128 stands for zero in the data rows.
Here are some points:
[132  86 138 125  75  63 114 144 178 174  78   0]
[149 141 112 145  24 109 131 220 126 142 112  67]
[125 105 136 124  84  69 115 153 170 154 104  37]
[116 105 121 129  73  94 139 188 172 178 123  36]
[130 111 136 127  70 115 120 127 151 122  90  70]
[156 179 121 144  30 143 119 215 117  87 155 138]
[140 150 128 130  63 106 105 147 130 104 111 129]
[ 47  83 143 117 179  79 101  81 184 133 115  91]
[132 135 137 136  74 121  89  85 107  95  87 135]
[110 146 122 131 102 139 122 120  93 109  89 155]
[114 111 131 127 112 114 127 104 131 128 125 125]
[128 122 133 126 114  99 129 109 126 129 139 116]
[ 76  76 133 124 163  93 134  58 127 135  90 106]
[ 91  60 126 126 174  73 130  77 175 176 100  75]
[115 101 119 117 139 109 145 124 133 160 153 147]
[108 105 111 125 131 124 153 135 113 151 148 180]
10 more points follow, each with its number after it:
[120 128 166 122 143 128  92 110 146  93 197 184] 0
[135 148 127 144 112 142 134 118  77  76 118 134] 1
[119 151 135 133 154 118 133 111  99  83 141 139] 2
[133 140 136 133 133 118 131  98 104  95 116 102] 3
[ 94  99 131 114 179 104 192 106 165 149 119 107] 4
[133 167 131 132 156 128 133 159 117 110 201 210] 5
[124 169 145 124 163 131 127 128 131  75 195 236] 6
[133 159 125 136 135 125  99 151 115  99 173 206] 7
[122 135 113 126 142 111 166 156 127 120 132 136] 8
[144 184 111 138 125 137 146 146  80  41 107 214] 9
Which three of these numbered points are nearest to each point below, looking only along the 3 directions in which the first points spread most? Their numbers follow each, nearest first.
[137 181 138 131 163 126 103  72 106  94 101 139] > 2 3 1
[198 169 125 133 102 209 132 117  72  70 123 230] > 9 7 6
[144 152 117 135 104 166 122 130  87  98 130 173] > 1 7 9
[159 201  96 143  75 165 118 183  58  65 134 244] > 9 7 6
[221 180 132 144  73 216 124 150  76  64 171 225] > 9 7 6
[200 165  99 138  86 199 144 221  97 156 177 180] > 5 7 8
[107 170 138 132 204 117 125  85 118 103 139 136] > 2 0 3
[108  92 137 127 172 118 105 110 165 149 163 101] > 4 8 3
[120 123 143 132 177 112 114  97 134 122 153 170] > 0 2 8
[122 105 126 132 118 138 124 100 106 147 111 113] > 3 2 8
[208 152 149 136 119 205  97 157 118 132 161 162] > 7 1 9
[126 128 128 129 154  97  95 157 157 138 191 151] > 8 0 2
[179 157 125 136  92 190 116 135  93 102 143 175] > 9 7 1
